-29, 7, 10
31, 43, 5
-13, -2, -23
:
31, 43, 5
-13, -2, -23

10, 10, -4, 19, -4
18, 38, 13, 27, -9
17, 17, 1, 14, -4
31, 16, 1, 4, 0
:
18, 38, 13
17, 17, 1

41, 44, 0, 29, 23
39, 26, 18, 12, -1
22, -18, 0, 5, 12
-8, 6, 9, 10, 15
38, 4, -20, 28, 45
:
39, 26, 18
22, -18, 0

-1, 1, 24, 0
-6, 15, 19, 8
16, -23, 38, -7
1, 4, -1, 3
-1, 6, 4, 3
:
-6, 15, 19
16, -23, 38

-1, -8, -3, 46
43, 17, 12, 4
11, -34, 31, 28
20, 14, 21, 40
:
43, 17, 12
11, -34, 31

15, -28, -10
8, -2, -10
15, 18, -1
45, 4, 1
:
8, -2, -10
15, 18, -1

10, 5, -44, 43
-5, -8, -19, 14
-25, 29, -13, 47
8, -14, -19, 12
-2, -14, -43, 28
:
-5, -8, -19
-25, 29, -13
---
12, -7, -14
0, 33, 28
-3, 37, -32
:
-7, -14, 12
33, 28, 0
37, -32, -3

-7, -20, -9, 11, 29
-16, 27, -10, -28, -6
19, -24, -15, -9, 16
-17, 40, -26, -20, -21
-14, 36, -24, -24, -22
10, 1, 28, 18, -35
-18, 24, -11, -29, 1
28, -21, -14, -15, 26
-32, 1, -18, 2, 20
:
-20, -9, 11, 29, -7
27, -10, -28, -6, -16
-24, -15, -9, 16, 19
40, -26, -20, -21, -17
36, -24, -24, -22, -14
1, 28, 18, -35, 10
24, -11, -29, 1, -18
-21, -14, -15, 26, 28
1, -18, 2, 20, -32

9, -13, 19
-35, -2, 23
32, 8, -15
35, -14, -13
-32, 4, 9
-24, -13, 25
-1, -19, 9
0, 1, 7
30, 2, 19
19, 7, -8
-3, 3, 2
:
-13, 19, 9
-2, 23, -35
8, -15, 32
-14, -13, 35
4, 9, -32
-13, 25, -24
-19, 9, -1
1, 7, 0
2, 19, 30
7, -8, 19
3, 2, -3

15, -17, 5, 3, -1, -7, 2
28, -3, 3, 36, 17, -8, 18
12, -12, -3, 32, 8, 5, 7
:
-17, 5, 3, -1, -7, 2, 15
-3, 3, 36, 17, -8, 18, 28
-12, -3, 32, 8, 5, 7, 12

0, -3, -1, 0, 1
0, -1, -27, 1, -1
1, 2, 3, 1, -2
-1, -3, -6, 1, 1
1, 0, 38, 0, -1
1, 3, -6, 1, -2
0, 3, -7, 1, -2
-1, -1, -6, -2, 1
:
-3, -1, 0, 1, 0
-1, -27, 1, -1, 0
2, 3, 1, -2, 1
-3, -6, 1, 1, -1
0, 38, 0, -1, 1
3, -6, 1, -2, 1
3, -7, 1, -2, 0
-1, -6, -2, 1, -1

-3, 27, 10, -34, -40
-17, -12, 23, 38, -20
15, 1, -6, -9, -15
15, -4, 32, 3, -43
15, 4, 13, -14, -17
35, 6, -14, -29, -6
-26, 4, -9, 30, -19
:
27, 10, -34, -40, -3
-12, 23, 38, -20, -17
1, -6, -9, -15, 15
-4, 32, 3, -43, 15
4, 13, -14, -17, 15
6, -14, -29, -6, 35
4, -9, 30, -19, -26

11, 7, 7, -29, -1, 2, -20
19, 19, -15, -24, 11, -11, -22
16, 18, -19, -23, 17, -7, -28
9, 6, 5, -30, -1, 3, -21
13, 11, -14, -12, 42, -20, -24
21, 9, -17, -12, 34, -26, -22
18, 15, -19, -21, 17, -13, -23
5, 11, -17, -7, 32, -34, -34
15, 5, -2, -2, 27, -29, -48
:
7, 7, -29, -1, 2, -20, 11
19, -15, -24, 11, -11, -22, 19
18, -19, -23, 17, -7, -28, 16
6, 5, -30, -1, 3, -21, 9
11, -14, -12, 42, -20, -24, 13
9, -17, -12, 34, -26, -22, 21
15, -19, -21, 17, -13, -23, 18
11, -17, -7, 32, -34, -34, 5
5, -2, -2, 27, -29, -48, 15

-3, 27, 13
-46, 16, 6
48, -25, -41
:
27, 13, -3
16, 6, -46
-25, -41, 48
---
45, -25, 29, -11, -9
14, 16, 25, 18, -44
-12, 4, 22, 21, -28
:
14, 16, 25
-12, 4, 22

-6, 27, 26
20, 35, 34
-43, -21, -19
13, -30, -27
-22, 2, 3
:
20, 35, 34
-43, -21, -19

-16, -9, 8, -20, 28
-16, 10, 15, -11, -6
-18, 42, -11, -16, 8
-20, 12, -15, 11, -28
:
-16, 10, 15
-18, 42, -11

-14, -29, -33, 14
-30, -30, -31, -38
29, 5, 3, 8
:
-30, -30, -31
29, 5, 3

-20, 2, -6, -10, -8
35, 2, -16, 2, 27
24, 2, -16, -10, 38
24, 2, -16, -10, -7
:
35, 2, -16
24, 2, -16

-30, 30, 4, 22
5, 3, -32, 24
-8, -18, 10, 15
0, -27, -17, 33
-11, 36, -2, 20
:
5, 3, -32
-8, -18, 10
---
-29, 7, 2, 11, 2, 2
-17, 21, 8, 13, 30, 25
29, -46, 42, -23, -35, -18
-25, 2, 9, 7, 2, 6
:
-25, 2, 9, 7, 2, 6
29, -46, 42, -23, -35, -18
-17, 21, 8, 13, 30, 25
-29, 7, 2, 11, 2, 2

-14, -10, -26, 19, 35, -3, -47
-14, -10, -26, 0, 35, -3, -34
:
-14, -10, -26, 0, 35, -3, -34
-14, -10, -26, 19, 35, -3, -47

-6, 10, -16, 41
-12, -6, 16, -1
:
-12, -6, 16, -1
-6, 10, -16, 41

6, 2, -7, -3, 0, -2, 31, -2, 13, 13, -6, -8, -7, -21, -19, -5
33, 23, -10, 37, -2, -7, 11, -8, -7, -5, -3, -8, -9, 4, -14, 7
:
33, 23, -10, 37, -2, -7, 11, -8, -7, -5, -3, -8, -9, 4, -14, 7
6, 2, -7, -3, 0, -2, 31, -2, 13, 13, -6, -8, -7, -21, -19, -5

-25, 3, -33, 11, -20, -16, -35, 29
-6, -32, -13, 17, 17, 33, 5, 29
-2, -33, -9, 13, 24, 39, 10, 26
:
-2, -33, -9, 13, 24, 39, 10, 26
-6, -32, -13, 17, 17, 33, 5, 29
-25, 3, -33, 11, -20, -16, -35, 29

0, -31, -5, 13, -10, 11, 11, -26
27, -33, -17, 21, -4, -8, -29, 6
-17, -11, -9, -30, -16, -14, 1, 19
15, -43, -10, 36, 20, 6, -8, -2
5, 1, 10, 8, -6, -5, 2, 2
1, 34, -9, 1, 11, -8, 15, 27
:
1, 34, -9, 1, 11, -8, 15, 27
5, 1, 10, 8, -6, -5, 2, 2
15, -43, -10, 36, 20, 6, -8, -2
-17, -11, -9, -30, -16, -14, 1, 19
27, -33, -17, 21, -4, -8, -29, 6
0, -31, -5, 13, -10, 11, 11, -26
